(in the rows, 128 means zero)
Each path below is one point turned by a fixed rotation once a step. After each direction that follows a path, write how fast that rotation turns it, in degrees a step (0 if it stays still).
Each turn is a multiple of 5 degrees from 10 to 175, or 0.
Each row of a path follows its step; steps can be skipped.

step 0: [123 133 123 127 133 137 135 123 121 121 129 141 124 128 125 136 123 139
 130 133 119 136 125 126 127 126 132 131]
step 1: [136 127 118 134 128 131 127 140 138 127 142 127 136 133 129 128 131 125
 134 126 125 132 139 125 126 134 123 127]
step 2: [127 123 133 136 125 130 140 125 125 136 134 132 124 120 118 131 124 121
 123 126 134 127 126 130 127 117 121 127]
step 3: [132 135 119 126 130 125 121 130 134 123 123 132 121 123 133 133 127 137
 138 120 126 130 117 120 128 121 124 121]
step 4: [126 129 130 134 120 125 133 131 133 133 125 114 132 134 135 123 138 117
 126 122 129 132 132 127 130 131 125 116]
step 5: [134 128 135 118 126 137 126 126 121 132 122 126 114 124 126 128 122 123
 117 128 122 126 118 130 130 122 128 129]
step 6: [126 132 115 126 131 128 121 132 121 128 124 120 130 126 140 131 135 139
 136 137 125 122 129 131 126 136 128 125]
step 7: [122 119 135 128 125 134 133 122 125 129 128 118 137 132 126 133 121 119
 126 127 121 134 141 131 126 129 134 132]
step 8: [136 127 123 123 130 133 122 130 127 120 133 134 125 131 119 135 123 129
 129 129 129 118 122 143 128 123 125 136]
step 9: [119 120 124 135 124 114 127 125 133 135 132 132 135 124 136 131 133 136
 136 128 129 122 137 129 131 126 126 127]
step 10: [129 122 134 124 123 124 132 124 133 118 123 126 133 132 115 129 126 121
 126 121 129 132 123 119 136 118 133 131]
step 11: [128 138 125 133 134 124 120 134 139 129 127 132 124 134 131 127 135 132
 115 131 133 120 117 134 133 127 127 126]
Speeds:
[127 129 128 131 129 130 129 125 130 126 129 127 130 127 135 123 128 126
 129 129 129 122 132 126 131 129 125 128] | 140
[127 132 128 126 129 126 131 129 126 128 131 129 128 124 131 128 126 136
 129 125 127 127 128 131 132 129 131 125] | 125

step 0: [143 127 123 132 134 128 133 119 129 139 122 119 132 132 125 130 129 120
 116 132 127 123 125 135 133 138 130 135]
step 1: [133 132 122 126 136 140 131 122 123 139 129 119 133 134 130 130 127 127
 113 127 131 121 122 130 130 138 137 136]
step 2: [134 131 120 126 134 136 130 119 128 131 134 119 121 134 133 139 136 130
 120 125 131 131 127 135 127 139 141 132]
step 3: [132 135 124 124 135 129 128 127 129 130 128 122 123 128 129 136 141 127
 117 118 127 122 128 133 114 134 142 131]
step 4: [129 135 129 121 131 126 126 123 125 127 123 123 122 134 135 133 142 130
 113 128 128 130 136 122 119 126 142 133]
step 5: [133 133 128 125 132 113 131 123 129 124 116 116 123 132 137 130 137 129
 117 128 125 130 132 133 120 128 129 136]
step 6: [121 137 130 127 136 117 126 128 124 133 118 117 132 135 137 126 128 129
 114 124 130 125 133 129 124 128 127 141]
step 7: [125 132 125 133 135 119 123 122 127 134 121 119 129 134 135 133 127 126
 123 127 135 134 142 129 134 137 127 142]
step 8: [134 132 120 131 134 124 123 124 126 136 119 121 136 123 127 132 127 123
 123 120 135 123 140 132 125 142 126 138]
step 9: [133 132 118 124 128 136 122 123 120 136 123 124 135 127 129 127 129 129
 116 127 139 128 142 125 125 139 130 132]
step 10: [140 127 116 124 128 131 128 124 126 132 125 121 126 128 129 127 131 131
 117 129 134 134 138 139 119 142 126 124]
step 11: [132 132 125 126 132 131 128 137 126 138 125 128 127 130 129 121 129 131
 109 127 132 131 132 138 113 137 134 124]
Speeds:
[126 125 126 130 125 123 131 127 126 133 129 126 131 129 130 127 126 126
 130 128 128 126 131 124 126 131 128 124] | 35
[125 122 127 129 128 123 125 130 127 128 126 128 126 126 128 131 128 127
 123 129 128 129 125 127 129 123 125 132] | 45
[131 128 131 131 127 127 126 128 130 129 125 133 128 126 124 131 131 123
 129 128 128 127 132 124 128 128 133 129] | 80
[128 127 132 127 130 127 129 129 124 125 127 128 129 130 132 132 130 126
 129 124 125 131 124 127 126 128 132 124] | 35
[133 125 126 130 127 124 130 125 131 125 128 126 125 127 128 131 130 127
 132 129 127 132 129 133 130 130 126 127] | 140

step 0: [125 130 121 134 128 124 123 128 128 143 128 129 129 143 124 126 122 123
 132 125 123 129 137 124 123 126 120 119]
step 1: [130 128 123 136 125 131 125 123 123 117 138 134 132 129 122 115 134 127
 120 131 136 122 130 128 132 133 118 123]
step 2: [125 127 135 124 124 123 125 133 131 125 136 118 136 141 133 132 124 124
 118 131 133 125 137 120 129 124 135 125]
step 3: [119 134 120 131 131 126 122 136 113 127 129 125 128 124 135 133 132 138
 131 129 130 120 137 134 125 124 122 122]
step 4: [130 120 114 138 131 127 121 134 138 129 135 133 126 130 127 129 129 123
 124 126 126 137 137 127 132 125 130 119]
step 5: [127 123 126 131 138 132 132 123 133 127 131 131 141 134 132 124 126 134
 118 129 138 116 128 135 122 131 123 123]
step 6: [121 127 133 123 126 125 133 137 128 127 132 128 134 123 142 132 133 127
 122 126 135 136 138 119 138 133 125 127]
step 7: [129 122 119 133 136 120 122 131 121 121 131 124 131 128 141 138 120 128
 132 122 126 127 124 131 117 125 124 132]
step 8: [133 125 116 125 135 130 126 136 142 133 126 134 123 127 130 121 124 135
 127 131 127 126 133 124 136 125 115 129]
step 9: [127 116 138 137 137 124 128 124 133 129 127 127 135 126 135 118 133 115
 127 125 133 124 128 125 123 129 120 126]
step 10: [120 126 125 122 119 127 128 129 124 127 130 128 141 129 136 126 117 128
 132 122 128 123 132 125 140 130 122 139]
step 11: [130 125 131 132 134 131 111 141 127 120 131 118 124 128 131 131 131 125
 131 131 127 130 123 129 127 128 117 135]
Speeds:
[127 124 134 125 127 125 127 124 129 126 128 130 131 127 126 126 129 132
 128 126 134 127 131 126 128 127 130 128] | 95

step 0: [138 128 128 116 134 131 128 127 127 120 132 132 118 126 123 121 132 120
 137 129 128 134 133 140 133 124 124 120]
step 1: [132 125 133 129 134 118 129 137 127 132 136 134 112 130 129 123 128 121
 127 131 134 130 122 117 123 137 136 131]
step 2: [120 122 132 120 121 128 131 121 120 116 126 124 120 130 125 127 121 126
 115 132 124 131 121 119 126 121 122 130]
step 3: [123 132 123 125 133 121 118 114 133 123 122 132 135 124 125 120 137 114
 125 131 131 133 124 131 130 130 132 133]
step 4: [128 137 125 123 127 125 132 140 125 129 116 129 128 129 131 133 133 124
 120 129 129 125 121 129 119 144 124 124]
step 5: [145 129 129 124 122 137 138 125 133 123 125 122 129 130 118 133 136 124
 131 129 124 132 122 130 122 121 123 136]
step 6: [132 124 122 127 131 134 133 132 126 123 139 131 133 128 134 113 129 126
 131 124 133 134 117 134 127 135 139 129]
step 7: [126 122 137 127 127 129 128 139 121 115 126 138 128 122 127 134 118 125
 137 133 124 134 122 122 130 135 121 127]
step 8: [128 118 129 120 130 122 127 122 123 129 131 139 130 121 122 130 141 126
 128 135 124 122 119 123 125 113 131 130]
step 9: [127 124 133 131 126 124 123 124 130 125 122 120 134 126 130 118 131 130
 122 139 128 125 121 123 121 137 137 112]
step 10: [128 127 125 127 125 130 122 138 128 127 117 118 138 119 128 130 126 122
 125 141 127 130 129 130 121 124 120 142]
step 11: [124 137 128 128 133 138 133 133 133 122 126 130 132 119 127 131 136 127
 127 120 135 124 120 139 122 117 138 126]
Speeds:
[131 134 124 128 129 127 131 129 130 126 126 124 133 128 131 131 131 128
 126 130 129 129 132 129 125 128 128 127] | 60
[130 131 125 129 129 129 124 125 131 125 132 131 128 126 126 124 131 126
 129 125 128 125 128 129 125 123 127 128] | 135
[128 127 130 127 133 123 129 127 125 124 132 128 127 128 132 128 129 129
 129 132 127 129 130 122 129 126 128 126] | 55
[135 126 130 127 128 127 128 128 127 133 127 125 124 130 125 127 133 129
 128 129 126 124 129 127 126 129 128 124] | 90

step 0: [123 117 125 126 115 133 139 134 116 121 128 131 128 121 123 136 121 129
 122 129 124 132 121 146 133 130 120 135]
step 1: [127 129 121 144 127 122 123 129 112 138 123 117 126 128 128 123 135 130
 123 130 120 130 112 132 122 124 131 120]
step 2: [113 129 126 142 129 127 138 128 131 133 117 133 131 139 131 135 128 115
 128 129 134 127 136 124 134 118 141 124]
step 3: [119 136 118 126 135 129 144 132 125 125 134 135 125 126 122 117 133 130
 129 115 131 120 129 135 139 140 128 132]
step 4: [125 133 133 124 128 130 129 120 120 117 124 115 129 129 116 128 116 135
 125 123 127 123 118 124 132 126 123 107]
step 5: [127 138 133 130 131 147 121 131 121 138 120 131 131 126 125 138 128 115
 120 141 131 121 128 137 133 128 124 126]
step 6: [129 131 135 135 115 130 146 140 119 134 124 118 135 125 128 131 139 124
 134 123 120 128 129 123 132 133 124 137]
step 7: [134 128 124 131 122 122 126 116 123 130 116 131 135 122 136 119 134 128
 136 119 128 125 119 128 144 126 139 116]
step 8: [126 120 130 129 138 124 135 132 136 119 109 135 134 132 115 125 119 120
 121 132 125 124 125 139 136 127 131 132]
step 9: [130 123 123 135 133 135 136 132 121 133 130 116 122 139 129 117 127 124
 129 125 134 127 119 135 131 134 106 128]
step 10: [131 144 133 135 124 130 139 131 121 124 121 126 129 130 135 125 127 133
 127 143 139 136 124 124 128 124 133 112]
step 11: [123 123 121 133 126 147 139 129 131 123 123 140 136 117 127 130 140 127
 125 129 127 116 135 137 125 127 132 122]
Speeds:
[129 129 128 126 133 134 131 128 126 129 132 128 130 131 126 126 126 131
 127 129 129 128 133 125 126 129 129 124] | 55
[129 131 125 127 124 125 130 130 125 130 132 128 130 126 128 124 125 129
 126 124 128 132 129 127 130 127 123 130] | 120
[128 131 127 128 129 125 128 122 129 128 128 123 130 126 133 127 127 129
 126 132 125 129 126 126 129 127 129 123] | 125
[127 130 125 130 124 130 128 127 133 130 126 128 131 130 128 125 133 130
 129 125 126 128 131 127 129 127 133 129] | 80

step 0: [121 134 130 141 130 139 125 128 119 131 125 130 140 134 127 124 126 133
 118 134 133 139 129 126 124 133 134 113]
step 1: [137 135 128 132 124 120 124 120 133 130 124 132 126 121 135 137 123 142
 130 132 131 128 136 119 132 131 137 143]
step 2: [124 122 128 125 124 129 111 131 131 130 142 132 143 124 125 124 129 128
 131 130 132 122 125 124 124 127 137 115]
step 3: [126 144 131 127 124 136 129 124 123 133 119 123 122 127 128 123 142 132
 130 139 131 128 121 119 136 138 134 133]
step 4: [125 137 129 130 134 119 111 133 128 126 117 140 139 118 130 128 119 121
 126 124 126 125 134 126 134 128 128 125]
step 5: [124 124 118 115 125 130 127 129 130 138 130 118 130 127 132 134 130 129
 134 126 138 117 127 135 136 137 142 132]
step 6: [117 130 128 137 131 132 114 126 126 132 126 131 126 129 127 122 143 129
 129 113 116 129 126 125 132 136 123 123]
step 7: [140 142 123 121 138 126 128 127 125 128 121 132 131 132 127 140 127 134
 118 125 135 114 122 136 132 131 124 130]
step 8: [109 127 123 132 133 125 123 124 119 133 140 125 129 133 130 140 118 123
 129 119 126 130 131 122 128 134 132 124]
step 9: [137 124 129 129 137 133 123 125 134 138 122 132 127 141 120 131 140 139
 125 121 129 133 123 127 127 127 139 139]
step 10: [131 132 128 129 130 130 120 118 118 125 145 143 133 128 125 128 121 131
 128 129 131 127 125 124 137 133 113 128]
step 11: [121 135 126 124 134 123 127 122 130 131 126 121 123 134 109 138 127 125
 130 138 132 121 128 119 125 119 138 130]
Speeds:
[129 132 129 127 131 125 128 127 125 128 127 127 129 126 128 127 124 133
 130 128 130 126 135 129 130 125 124 128] | 115
[131 130 128 130 129 134 127 126 125 127 124 134 123 127 130 124 127 129
 126 127 125 129 128 130 129 127 130 128] | 120

step 0: [127 129 129 127 132 130 126 127 129 129 138 132 128 121 136 123 123 132
 129 116 126 120 128 130 143 130 111 141]
step 1: [132 128 115 121 135 129 124 129 119 132 126 125 125 133 124 130 116 141
 135 121 128 116 128 123 131 139 133 128]
step 2: [124 123 133 137 135 130 115 122 123 127 128 127 141 140 124 131 121 128
 131 134 137 131 117 128 130 137 129 127]
step 3: [124 129 128 123 118 134 118 127 131 132 115 133 125 119 130 129 136 131
 125 140 142 125 119 126 129 133 121 128]
step 4: [131 141 134 134 120 130 127 118 126 120 129 121 124 125 146 132 132 137
 134 128 125 122 126 124 125 131 122 120]
step 5: [126 130 122 141 133 133 134 128 123 134 131 135 124 133 141 124 127 125
 130 124 120 115 123 131 136 129 115 137]
step 6: [134 138 120 124 140 123 127 124 128 132 119 124 124 135 125 126 116 132
 120 133 124 120 127 120 137 136 134 131]
step 7: [115 127 137 139 123 133 117 123 129 131 129 123 134 132 125 124 111 129
 122 129 133 131 121 118 130 134 132 131]
step 8: [123 131 129 122 118 132 127 134 128 122 129 128 117 125 124 124 132 138
 129 134 144 129 115 125 130 134 122 137]
step 9: [137 131 130 126 120 123 122 124 121 120 130 122 121 130 143 139 126 130
 138 129 125 122 114 126 123 124 128 130]
step 10: [131 132 123 133 132 139 130 128 123 133 128 138 122 142 142 121 123 116
 129 136 126 124 122 133 127 127 125 126]
step 11: [136 143 130 122 129 124 120 125 135 132 125 123 124 131 130 122 122 121
 116 137 124 128 133 130 140 136 126 131]
Speeds:
[130 127 134 129 129 123 125 125 129 125 130 124 132 129 130 131 127 126
 127 127 125 130 127 128 130 128 126 131] | 155
[130 125 127 124 125 131 128 125 129 129 129 128 131 130 127 129 131 127
 133 127 132 130 123 125 128 130 131 129] | 60
[131 127 124 128 127 124 129 125 126 127 130 132 130 126 132 123 126 132
 130 128 127 128 128 131 125 127 129 132] | 80
[123 128 128 129 128 122 128 129 126 127 128 127 129 122 125 128 127 126
 129 131 131 128 124 129 124 132 129 126] | 70
[130 130 128 129 130 128 133 130 131 129 130 128 132 126 124 126 122 128
 128 126 127 127 128 122 129 129 126 130] | 60
[129 124 130 128 126 128 128 128 127 127 125 126 127 127 132 127 124 130
 130 126 124 127 130 124 125 130 133 122] | 135

step 0: [127 126 119 130 118 128 121 129 130 128 126 123 139 129 120 128 136 131
 124 131 123 126 122 143 132 117 140 127]
step 1: [129 116 133 136 123 134 127 134 140 129 127 130 132 119 121 131 126 137
 129 124 124 128 121 135 141 121 132 124]
step 2: [128 121 130 126 124 129 134 119 139 127 120 129 128 120 126 135 127 139
 139 130 132 131 118 118 131 126 139 130]
step 3: [127 122 120 124 123 123 139 129 132 123 122 131 128 127 128 126 135 131
 139 121 129 134 122 131 116 121 140 137]
step 4: [127 124 132 134 126 117 143 135 135 119 122 131 125 127 126 125 130 126
 135 124 125 126 124 139 127 120 119 133]
step 5: [124 128 134 127 125 115 130 117 137 120 116 117 122 124 133 124 128 125
 138 135 125 128 131 132 134 128 121 127]
step 6: [123 127 133 120 125 129 116 128 130 129 122 117 121 122 132 124 131 120
 140 134 122 135 127 138 122 126 132 135]
step 7: [120 127 142 122 121 127 125 140 129 127 136 123 128 121 129 135 126 119
 129 134 126 125 117 133 119 120 123 131]
step 8: [129 125 132 128 111 119 124 124 128 128 131 114 127 120 131 139 126 122
 125 125 136 121 122 121 127 122 124 126]
step 9: [139 128 126 134 116 130 124 124 122 132 123 114 130 126 123 133 133 123
 129 127 133 123 124 131 130 126 134 143]
step 10: [134 127 131 132 116 138 131 129 136 119 136 126 136 126 119 126 130 127
 124 134 127 119 126 139 132 129 132 139]
step 11: [140 126 127 127 121 127 125 122 146 120 137 126 127 117 123 124 122 136
 126 125 133 127 123 132 130 131 130 124]
Speeds:
[126 126 130 130 130 124 128 127 132 128 130 128 124 125 125 130 125 130
 122 124 128 128 130 127 130 126 124 128] | 110
[128 126 129 132 127 129 127 126 127 128 124 126 129 129 129 127 131 128
 127 129 123 127 132 132 136 130 127 129] | 80
[127 126 128 131 125 128 127 126 125 127 133 125 127 126 129 126 127 124
 129 130 128 130 126 127 125 132 122 133] | 25
[124 130 126 128 130 130 129 130 126 130 129 126 129 128 123 127 130 127
 126 126 125 132 130 131 126 125 131 134] | 115
[124 126 130 128 129 128 124 129 126 132 130 126 130 125 132 130 129 130
 127 128 124 132 122 127 129 127 129 124] | 60

step 0: [125 133 136 128 134 126 123 142 129 124 129 133 134 122 139 136 136 127
 129 129 127 119 130 115 120 126 134 126]
step 1: [142 124 123 125 127 122 130 135 135 135 129 122 135 126 129 122 125 141
 127 127 119 117 128 137 126 127 134 127]
step 2: [127 120 123 134 137 124 122 133 125 137 133 117 121 126 131 125 136 120
 122 120 125 131 126 120 125 127 134 136]
step 3: [125 135 140 128 122 132 133 129 133 131 130 123 116 119 126 128 124 125
 127 126 117 126 123 136 127 140 138 127]
step 4: [129 132 116 142 134 134 127 124 135 122 132 118 120 138 131 135 121 125
 126 131 131 129 135 131 123 131 132 127]
step 5: [117 126 130 125 136 129 130 129 133 118 126 125 122 115 122 135 130 135
 136 131 130 133 125 135 117 122 124 131]
step 6: [136 130 117 127 139 136 139 126 124 132 121 133 132 128 120 135 125 130
 141 126 125 125 132 124 127 134 132 123]
step 7: [123 123 128 139 126 113 127 134 127 123 126 133 133 132 116 129 130 133
 136 122 134 132 120 127 130 131 135 138]
step 8: [131 120 137 133 131 129 127 134 116 124 136 132 127 123 134 135 129 134
 135 128 118 127 126 122 137 135 127 118]
step 9: [128 114 128 133 120 134 121 125 126 126 126 130 133 131 132 122 123 133
 130 122 127 127 135 136 127 121 146 128]
step 10: [135 116 134 121 137 129 116 130 127 128 134 128 126 125 128 139 129 113
 125 133 129 132 123 133 132 125 132 131]
step 11: [136 130 130 122 134 132 128 127 132 126 127 137 118 125 127 116 124 127
 125 121 137 125 123 134 124 134 137 115]
Speeds:
[133 129 125 131 126 132 133 127 128 126 125 127 132 127 128 126 126 129
 124 127 128 127 126 129 129 128 130 125] | 140
[128 127 132 129 128 133 128 123 130 129 134 126 127 129 128 127 126 124
 126 128 129 133 129 132 126 128 129 127] | 55
